In the data rows, the value 128 means zero.
Here are some points, one per row:
[ 92 142 126  88 155 160 146 110  61 165  95 158 119 117 127 131 143 126
  86 179 179 172 134 189 165 124 140  81  73  85 123 157 162  88 103  73
 133  86 181 159 142 102 123 145  66 108 153 133 127 159 145 128 148 128
 180 103]
[128 120 119 135 140 129 176 151 158 139 161 172 173 133 149 122 154 173
 127 168 157 150  81 104 177 144  75 133 148 186 166 122 130 101 161  71
  87  70 137 101 104 167 168 140 173 137 104 143  86 128 133 135 173 161
  90 143]
[ 74 149 150 108 162 171 187 131 163  97 151 148 118 162 113 112 145 144
 144 138 130  61 102 115  99 161  87 166 136 154 112 129 194  75 114 152
 137 114  62 121 145  91 117 152 175 123 144 161 172 181 135 140 161  81
 143  66]
[145 115 173 119 170 140 159 114 138  68  68  82 152 125 135  75 111 168
 169 141 155 139 111 134 185 173 113  90 102  94  89 145 109  95 124 126
 105 182 106 100  94  80 108 120 154 101 126  77  99  89 121 151  74  94
  96 161]
[ 86  51 162 105 135  70 160 141  95 156 111 137 141 150 169 112 183  71
 119 132  98  82  90 162 109 103 165 148  89 139 125 134 115 113 132 137
 160 119 129 120 127 175 172 116 121 109 151 125 185 158  83 142  92 114
  65 180]
[185 130 107 176 123 121 116 164 173 166  88 155 136 184 172 128 168 112
 143  80 146 132 129 122  87 114 130 156  62 110 103 153 151 131 106  87
 105 165 161 113 110 129 163 174 104 173 103 134 165  69 145 172 107  82
 162  78]
[155 145 149 149 177 141 150 121 160  97 169  37 160 130 163  85 188  85
 109 133 140 173 143 101  97 161 181 140 167 158 164  99 165 141 165 124
 148  99 125 171 111  92 101 128  73 159 157  96 129 140 132 121 161  96
 108 108]
[161  77  74 174 177 100  98 161  96 193 122 127  95 166  81  92 109 127
 143  99  77  85 116 110 174 175 112 105 168 127 136 128  88 105 115 150
  81 121 163 123 135 107  96  86  88 145 154 138 103 183 160 159 171 118
  98  68]
[101 129  94  83  82 137  80  97 148 152 130 154 112 168 128 134 187 153
 138  98 136 126 129 163 118 136 117  76 129 140 164 145 167 187 126 135
  73 143  92 173 107 146  50 126 141  73 169 121 118 107 121 183  77 151
  94  96]
[ 97  98 109 143 133 122 100  96 172 141 129 161 132 125 180 124 117 149
 124 151  70 161 142 182  96 114  77 143 141 105 147  96 135  85  52  91
 184 160 112 151 108 147  93  63 149 146  97 116  76 113  83 113 137  85
 137 111]
[153 139 130  89 134 152  53  83 153  99 120 145 146 150 128 117 132  74
 156 182 136 151  74 133 112 137 124 149 129 151 120 108 135 199  92 158
 125  67 180  89 136  64 190  87 161 111 127 112 157 140 172 126 143 125
  83 113]
[160 159  81 103 149 154 127 178  73  86 183  83 127  91 178 176 137 105
 109 107  97  81 172 160 166  99  90 134  89  98 112 138 138 164 149 144
 145  88 113 133 168 141 132  85 163 165  95 142  93 112 136 165 124  73
  80 114]
[ 83  97 116 132  96  78  96 146 131 118 113 144 156  96 122 128  78 107
  92 113 200  55 169 157 132 144  81 112 152 141 179 156 142 123 121 153
 144 136 125 167  65 125 131 156 125 152 123  77 170 104 192  94 160  94
 135 160]
[149 131 148 137  73 146 120 146 156 151 130  76 123  94 112 202 163 127
 141 174 157 141 146 152 131 185 148 158 159 105 144 182 134 107 124 149
 154 150 164  39 138 157  69 115 155 144 167 164 145 131 127 168 169 139
 137 164]
[101 138 123 117 173  61 142 130 120 141 173 143  85 106  70 142 146 165
  86 154 105 170 152 144 141 115 109 155  97 146  84 136  77 189 132 147
 171 125 145 103  84 101  82 159 149 164  99  74 172  90 101 128 132 159
 145  72]
[185 132 174 131 158  94 137  75 168 155 148 136 142  77 170 196 162 142
  97 121 139  75 119  84 155 155  96 145 122 102 102 157  94 113  93 131
 158 106 115 169 159 152 145 148  93  80 145 113 101 121 163  90  76 181
 105  77]
[137  62 108 115  92 125 145 166 169  74 167 171 119 156 102 132  85 108
 117 169 126 157 167 124  97  97 178 123 175  75  73 139 152  98 124  84
 110 124 143 163 184 127 100 184 123 133 123  84 126 130 162 147 104 154
  58 134]
[169 101 110 117 152 167 150 114 113 186 148 104 124 142  87 165 130  82
 193 121 106 154 156 113 146  91  65 136 148  85  90 141 153 102  94 172
  80 107  96 175  78 112 127 166 138 130 141 116 166  96  94  81 131 146
 155 188]
[106  95  92 147  91 122 175 114 153 136  87 129  64  93 163 144 105 118
 127 156 116 150 160 115 136 139 174 140  78 146 114 131 167 147 179 174
 130 162 121 175  75  80 184 125 132  94 142 169  60  99 112 125 161 156
 108  93]
[145 144 142 163 166 157 150  71 150 110 152 164 119 168 125 119  73 167
 137 153 126  95 113 162  98  80 160 137 103 137 151 128  73 123 155 133
 133 104  72 111 154  95 117  81  74 154 174 155 169  43 151 148 175 165
 115 174]
[158 165 141 130 131 133 143 133 140 135 150 152 127 111 101 103 164 183
 140 113 155 131 197 162 160 114 179 108 140 130 130  36 149 140  79 163
 136 176 159  77 129 166 152 160 136 136 149 177 145 144 138  95 129 125
  63 141]
[140 149 143 167 129 161 149 156 152 150 157 179 152  62  97  50 166 153
 158 125 113 135 172 156 133 157 157 151 139 137 151 224 138 176 105 136
 133 162 148 155 171 141 176  85 156 128 123 115 138 153 139 137 140 157
 179 170]
[119 148 163 173 157 126 130 168  99 149  90 160 161  90  95 162 118  48
 174 109 187 158 115 101 150  86 166 110 123 139 159  73 141 144  92 120
 157 132  49 121 160 129 103 121 170 160 142 113 104 133 124 162 149 173
 119 107]
[101  86 146  89 122 116  87  96  99 150 128  76 122 168 139 100 141 142
 196 135 160 110 118 134 129 177 141 148 114 116 146 130 101 171 147 107
 152 153 109 164 187 153 108 195 107 118  41 178 117  89 127  90 175 112
 123 126]
[ 96 115 126  93 173  85 104 154 154  99  93 128 152 102 119 185 103 183
 162  67 120 145 108 107  75  97 142 150 101 113  82 146 128 163 136  88
  98 130 152 109 109 153 113 106 113  84 172 117  84 155 136  73 193  88
 134 155]
[122 165  92  79  60 145 150  86 121 158 115 100 156 111 151  83  90 117
 105 160 106 118 141  59 144 110 170 152  73  87 122 138  71 152 111 114
 102 113  79 123 106 175  96 124 166 188 174 119 133 171 162  82 106  91
 142 117]
[ 89 122 156 137  89 118  87 107 137 164 174 169 110 111 168 139 102 142
 150 143 151 105 111  85 159 115 182  64 176 169  61 141 142 118 125 173
 118  95 121 124 135 144 161 138  79 176 121  87  98 131  80 157 124  61
 179 143]
[107 153 164 116 145 122  85 153 148 142 169 102 144  72 147 101  57 144
 107 117 111 124  70 139 107 149 103  99 129  32 122  86 142 150 163 123
  91 148 145 147 111 138 162 166 140 133 128 156 177 149  77 166 141 175
 118 119]
[ 88  98 137 107  78 192 130 110 112 117 128 108 188 133  62 177 136 135
 131  94  87 139 176 134  98 166 135  82 116 148  96 104 105 110 148  89
 130 139  97  97  80 148 180  79  79 110  73 127 155 117 137 122 136 151
 128  82]
[141 141 148 157 111 129 165 152 147 140 131  54 158 192 107 194  59 179
 140 145 144 155 125 167 167 144 136 163 141 174 146 129 158 168  98 143
 150 157 155 179 150 154 155  96 131 156 147 143 151 175 141 150  65 143
 167 147]
[ 76 159 126  93 116  93  92 152 118 103 142 112 143  97 115 133 108 112
 158  94  93 149 134 131 137 123 131 165 156 168 181 152  65  68 111  90
 101 129 154 125 143  60 174 160 116 124 176 176 137  75  85 120  66 106
 127 106]
[138  80 150 177  98 132  93  95  87  97 138 123  74 143 188 155 137 140
  95  60  73 182  99 150 177 123 171  99 127 126 154 147 152 102 129  99
 131 139  97 102 126 107 137 156 193 119 125 109 178 157 177  79 151 157
 160 117]
[149 176 162 170  98 142  90 163 130 102 146 166 120 130  75 119 160  96
 127 171 109 156  81  99 177  76  85 145 114 138 131 112 117  93 194 127
 153 184 126 177 110 148  95 103  83  74 125 137 163 151 146 114 142  65
 100 146]
[177 174 142  86 105  74 186 121  98 139  66 113 123 129 142 145 145 111
  99 161 113 127 117 162  77  93 143  80 224 140  93 144  78 146 125 123
  90 164 105 163 128 108 145 117 176 106  93 145 139 116 133 131 174 108
 164  99]
[162 145  91  98 153 144 101 191 125 166 168 117  92 151 150 110  85  83
  95 125 178 145 101 177  82 156 132 143 113 170 121 146 111 106 127 158
  97 163  60  64 124 136 139 116  84  90  94  94  86 149 104  68  88 152
 143 140]
[151 113 162  63 160 114 118 104 136 107 146 181 146 178 116  97 100  82
 142 120 118 168 175 103 137 157 111 144 144 131 146  86 120 107 201 173
 157 107 169 136 147 191 137 110 177  91 159 139  99 111 165 152 108 119
 199 113]
[133 145 123  83  71 122 171 134  64  82 129 160 132 130 195 100 141 146
 164  90 142 146 117  68 124 104  58 140 142 131 134 117 144 158  99 152
 161 170 152  94 142  92 100 101  50 159 143 139 126 156 136 148 155 193
 117 153]
[137 121  60 164 128 129 103 118  66  77 104 127  70 114  91 122 178 160
 134 162 173 123 100  99  61 186  99 123 121 135 107  92  97 101 149 110
 142 134 129 177 145 169 184 134 163 188 184 109 132 130  92 111  97 141
 140 135]
[118 160 133 169 126 100 110  65 127 110  80 135 128 177 107 132 117  69
  93 114  91  69 154 145 171 134 108 123 165 103 118 163 192 172 185  92
 104 147 135  74 143 122 147 143 106 165 136 119  88 121  67  75 122 153
 121 129]
[ 93 152 104 173 114 147 139 137 100 124  93  94 169 106 119 100 133 156
 153 106 104 109  68 166  77  64 143 126 130 134 129 141 144  76 176 195
 133  86 185 114 138 167  76 137 133 160  91 144  86 104 167 103  87 174
 125  94]
[140 170 182  86 111 150 111 158 149 201 105 105  60 153 110 119 111 158
 109  87 103  95 137  90  97 144 124  96 108 152 132 101 132  88 156  76
 163  98 178 153 149  72 108 114 170 142 103  79 112 120 119 128 111 152
  94 184]
[191  59 146 150  96  91 142 110 104 101 155 140 148  83  78 124 129 133
  82 120 115 106 117 128  76 112 121 116  83 144 150 101 130 156 116 122
 127 108 102 101 117  58  95 155 130 130  96 197  69 169 133 145  82  94
 176 181]
[ 97 138 120 206 138 143 172  78 118 103 150  86  85 124 156 146  91 102
 122 141 154 126 180  90  90  99  82  92  94 138 174 113  87 145  92 134
  71 119 186  96 153 168 116 127 118  53  97  86 137 156  91 135 132  96
 129 127]
[ 90 137  72 137 145 143 128 151 174 109 104 106 101 156 123 116 182 157
 115 103 177  88 116 120 172  90 164 167 176  53 146  87  78 124 157 112
 142  89 103 113  89 101 151 115 124  86  89 132 119 150 137 154  90 141
 193 163]
[137 132  84 126 167 165 106 160 106 102  51 141 150 100 137 115  87 126
  51 124  85 142 127  62 163 139 153 146 143 171 127 129 158 137  80 152
 156  89 123 120 143 171  86 146 105  82  87 172 168  82  81 147 122 130
 127 165]
There is one direction along which these points spread out most. Take the direction at right angles to it along which they spread out most. Go by this last direction. Where along it does each point below lie, from 0 to 99? The average is 50, and the first point in the table lies past the average. One standard deviation of the points above along it is 16.
[101 138 123 117 173  61 142 130 120 141 173 143  85 106  70 142 146 165
  86 154 105 170 152 144 141 115 109 155  97 146  84 136  77 189 132 147
 171 125 145 103  84 101  82 159 149 164  99  74 172  90 101 128 132 159
 145  72] 64
[106  95  92 147  91 122 175 114 153 136  87 129  64  93 163 144 105 118
 127 156 116 150 160 115 136 139 174 140  78 146 114 131 167 147 179 174
 130 162 121 175  75  80 184 125 132  94 142 169  60  99 112 125 161 156
 108  93] 65
[185 130 107 176 123 121 116 164 173 166  88 155 136 184 172 128 168 112
 143  80 146 132 129 122  87 114 130 156  62 110 103 153 151 131 106  87
 105 165 161 113 110 129 163 174 104 173 103 134 165  69 145 172 107  82
 162  78] 65
[128 120 119 135 140 129 176 151 158 139 161 172 173 133 149 122 154 173
 127 168 157 150  81 104 177 144  75 133 148 186 166 122 130 101 161  71
  87  70 137 101 104 167 168 140 173 137 104 143  86 128 133 135 173 161
  90 143] 32
[160 159  81 103 149 154 127 178  73  86 183  83 127  91 178 176 137 105
 109 107  97  81 172 160 166  99  90 134  89  98 112 138 138 164 149 144
 145  88 113 133 168 141 132  85 163 165  95 142  93 112 136 165 124  73
  80 114] 36
[185 132 174 131 158  94 137  75 168 155 148 136 142  77 170 196 162 142
  97 121 139  75 119  84 155 155  96 145 122 102 102 157  94 113  93 131
 158 106 115 169 159 152 145 148  93  80 145 113 101 121 163  90  76 181
 105  77] 54
[ 92 142 126  88 155 160 146 110  61 165  95 158 119 117 127 131 143 126
  86 179 179 172 134 189 165 124 140  81  73  85 123 157 162  88 103  73
 133  86 181 159 142 102 123 145  66 108 153 133 127 159 145 128 148 128
 180 103] 66
[ 88  98 137 107  78 192 130 110 112 117 128 108 188 133  62 177 136 135
 131  94  87 139 176 134  98 166 135  82 116 148  96 104 105 110 148  89
 130 139  97  97  80 148 180  79  79 110  73 127 155 117 137 122 136 151
 128  82] 59
[ 93 152 104 173 114 147 139 137 100 124  93  94 169 106 119 100 133 156
 153 106 104 109  68 166  77  64 143 126 130 134 129 141 144  76 176 195
 133  86 185 114 138 167  76 137 133 160  91 144  86 104 167 103  87 174
 125  94] 34
[ 86  51 162 105 135  70 160 141  95 156 111 137 141 150 169 112 183  71
 119 132  98  82  90 162 109 103 165 148  89 139 125 134 115 113 132 137
 160 119 129 120 127 175 172 116 121 109 151 125 185 158  83 142  92 114
  65 180] 38
[101 129  94  83  82 137  80  97 148 152 130 154 112 168 128 134 187 153
 138  98 136 126 129 163 118 136 117  76 129 140 164 145 167 187 126 135
  73 143  92 173 107 146  50 126 141  73 169 121 118 107 121 183  77 151
  94  96] 61
[ 97  98 109 143 133 122 100  96 172 141 129 161 132 125 180 124 117 149
 124 151  70 161 142 182  96 114  77 143 141 105 147  96 135  85  52  91
 184 160 112 151 108 147  93  63 149 146  97 116  76 113  83 113 137  85
 137 111] 52
[122 165  92  79  60 145 150  86 121 158 115 100 156 111 151  83  90 117
 105 160 106 118 141  59 144 110 170 152  73  87 122 138  71 152 111 114
 102 113  79 123 106 175  96 124 166 188 174 119 133 171 162  82 106  91
 142 117] 54
